One turn moves each row of this set onto another row. After a few examples, where does it send each row asked below?
z95: [  0  -2  13 -15  18  -8 -13  -3   5 -17  17 -11  -2  11   3  -9  14  -3
  -9  -9  -3   3  -6 -19  14 -19  -7  15 -11   1 -17 -10  -1 -11 -11   3
  -6  -9  -8   3  -6  -1  -3]
z715: [ -7 -12  13   1   6  -5  -8  -7  -7 -11   7 -22  12  -5  -1  -4 -22   0
 -13  15  -1 -22   7   9  -5   4  -5  -9  -2   8  11   1 -15   4 -12  -6
   9  16   4   9  -7  -8  -2]
z455: [ 19 -12 -14  -1   8   0   3  -6  -7  10  11  -2  -4   2  -5  10  -6   3
   0 -14   0  13  10  -4  -2   0 -11   1   4  10  -2  14 -22   7 -11  -4
  -1 -22 -16  -4 -10  -9  14]
z351: [  9  14   6   1  -4  -8   2  12   0 -16   6   3  -1  -1 -11  13 -13  18
   0  -7   8   5   6  -2   5  -9  18   0 -10  10 -16   5   4   9 -14  10
  -8  11  19 -10 -14 -11 -13]
z469: [  3  -5  -5 -12   9   7  -1   4  17  -8 -10 -23 -16  -2   2  -4  -8 -13
   7 -11  -7   5   3   5  -8   4 -12   9  -2  17  13   0 -20   1  -5  20
   4   7   1 -15 -31  -8   4]
z863: [ 10   6   9  -3   8   6 -14   2  15 -12   0   4  -4  22   8  23 -17  -5
 -18   0   6  -5   9   6   1   1  -9  -4   7   6 -17   7 -12   0   9   3
  -3   5  -9  -1  17 -19   6]
z306: [ 13 -26  -2  -6  15  -3   4   6 -11   3  17  -1  -4  -4  -4   3 -15  10
  -6 -10  -7  17   6  -3 -11  -1   0   6 -15  -1  -7   2 -18  11   5   3
   3 -23 -10 -11  -4  -3  11]
z164: [-10  16   3 -12 -18   5   3 -10   4 -12  -7   3  10   4  16  -2  -5  14
   4  -6  -9   0   4   4  -6 -13   7  16 -12  -9   4 -13   7  -5   3  18
  -2   3   2  16   5  -3  10]
z56: [ 11  -7  -3  -2   4  10   2  10  20  -6 -13 -18 -15  -5  -3   1  -2 -12
   9  -9  -6  12  -3  13  -4  -5 -16  18 -14  17  14  -2 -12  -4  -8  20
  12   7  -2 -14 -11  -7  -6]
z89: [ -9  -1   1   8   5  -1 -10  -4  16  -4 -10   0  -9   1   6  14  -3  -7
  -7 -18  -2 -17  -5 -18   2   4  -1 -16 -10   4   0 -21   5 -11   2  -1
   9 -19   6   2  13   8   4]
z340: [ -8  -3   5  -5   7  -9  -9 -10   9  -8  12  -6 -11   5   5  -4  15  -9
   2 -23   0   6   2  -4  20 -30  -3   3 -12  11 -15   2 -15 -11 -19  -3
  -3 -12   1   9   4  -6   5]
z253: [ -5  13   0 -17 -11   9   4  -7  -4 -11  -9   9   9   5   8   5  -9   4
  11 -15  -1   4   2  -1  -4  -5   9  13  -8 -15  15 -11   1  -1  -2  24
  -5   9  -2  17  10   5   7]
z54: [  2   2 -10   5  18   1   8   9   6  -6   0 -14 -17  -6  -3  -1 -10  -6
   3 -20  -5  10  -9   3 -12   0 -12   7   2  15  14  -6 -11   2  -9  19
   3  11   2 -21 -23  -7  -5]
z165: [-16  -8  12 -13  17  -2 -14  -2   9 -14  23 -11  -7   5   9   0  18   1
  -8 -12  -7   7   2 -12  18 -23   0  16 -10  13  -7   2  -3  -1 -13   7
   0  -5   0   6   2  -1   4]
z480: [  6  17   3   6  -8  -1  16   2  -5 -21  14   2  -7  -5  -3   7  -7  13
   3  -6   3   3   9  -1   7 -10  16  -3 -11  17 -15   4  -4  -4  -1   5
 -15  13  17 -10 -10 -18   0]
z913: [ 20 -13  -3 -12  11   0   0  -6 -12  10  15   2  -1   1  -7  10   4  12
  -7  -7 -14  13  13   0  -4   2  -2   4  -5   5   6   0 -16  17   7   1
   1 -25  -9 -10  -9  -8   6]
z518: [  9   7  11 -11 -13   7   1  -5   9  -9  -7  -5  11   7  15  -1  -6  14
  17 -15  -4  -1   7  -9   6 -24   7  16 -10 -11   7  -2  -8  -6  -9  24
  -5  15  -5  12   4  -4  11]
z673: [  2 -14  10  -3   5   1  -6  -5  -9  -4   4 -17   4   6   5  -1 -27   9
 -13  11   0 -19  13  14  -3  -6 -14  -5   9   3  -1  -3  -8  14  -5  -2
  15  18   5  -2 -21  -3  -1]
z406: [  5 -13  -2   3   2   4  -2  11  13 -10  -8 -14 -19 -10   7   4  -5 -17
  13 -21  -6  10  -2   9 -11  -9  -7  19 -14  11   9   7 -13   5 -10  23
   7   2   5 -11 -20 -14  -4]
z972: [ -1  -1  10   3  -1   0  -8  -3   8  13  -4 -17  -6 -12   0   1   3  -1
  -6 -15  -4 -17   7 -20  -5   9   9 -21  -2   3  -1  -7   7 -11 -11  -4
  12 -10   4  -3  13   4   4]
z976: [  6   9   6 -16 -14  12   2  -2  10  -5 -16  10   0   2   7   0 -10  11
  14 -13 -14  -8   5   2  -4 -18   5  15  -9 -16  13  -3   1   0   3  22
  -4   6  -1  16  -3  -1  -2]
z129: [ 10   9  -2   2   1 -17  14   7  -4 -13   7   5  -2   4   3   4 -24  20
   6  -7  -1  -4  -5  -3  12 -12  18   4 -11  14 -18   4   3   4   5  18
  -2  11   9  -8 -14  -6  -9]
z204: [  3 -14  18   1   8   5  -3  -6 -10 -15   8 -21   5   8   2   4 -27  -4
  -8   3  -4 -16  12   8   1  -9  -9 -16   5   6   9 -10 -17   8  -7  -2
  14  19  10   9 -20   2  -4]
z857: [ -3   0   7   4  -1   2 -17  -9   2   6  -3  -9  -3  -2   5   9   9 -14
  -7 -13   2 -21   3 -21 -12  14   1 -16  -5   1  -2  -2   3 -10 -13  -5
   9 -21   5   0   2  -3   0]
z131: [  5  10  11  -2   4  -4  -9   2  26 -14   4   4  -1  24   3  23 -14  -8
 -18   4 -11   4  11   5  -5  14   0  -3  -5   1 -18   1 -14   1   7   3
   4   7  -6   8   6 -14   4]
z374: [  8 -15  15  -6  -1   3  -5  -7 -12   4  13  -8  17   3   0  -1 -23  -1
  -1   9  -3 -12  10  17  -1   3 -13 -17  -6   4   6   2 -18  -1 -10 -13
  14  15   3   2  -2  -3   1]
z114: [  0   7   4  -2  11  -8  -2   4  12  -9   6   2  12  26   7  16 -17  -1
 -19   1 -10  -5 -11   7  -2   3  -4  -8  -3   7 -18  -3  -6  -7  14   2
   8   8 -15   9   6 -18  -2]
z934: [-13  -1   9   1 -13  -2 -13  -6   6   3  -9  -1   1 -13   0  10   0 -11
  -5 -16   2 -12  -1 -21  -8  -7   7 -13  -2   4   6 -10   7  -6  -5  -6
  12 -17   7  -5  12   4   0]

z89 -> z518
z340 -> z129
z480 -> z306
Now these:
z715 -> z934
z165 -> z351
z56 -> z204
z673 -> z857

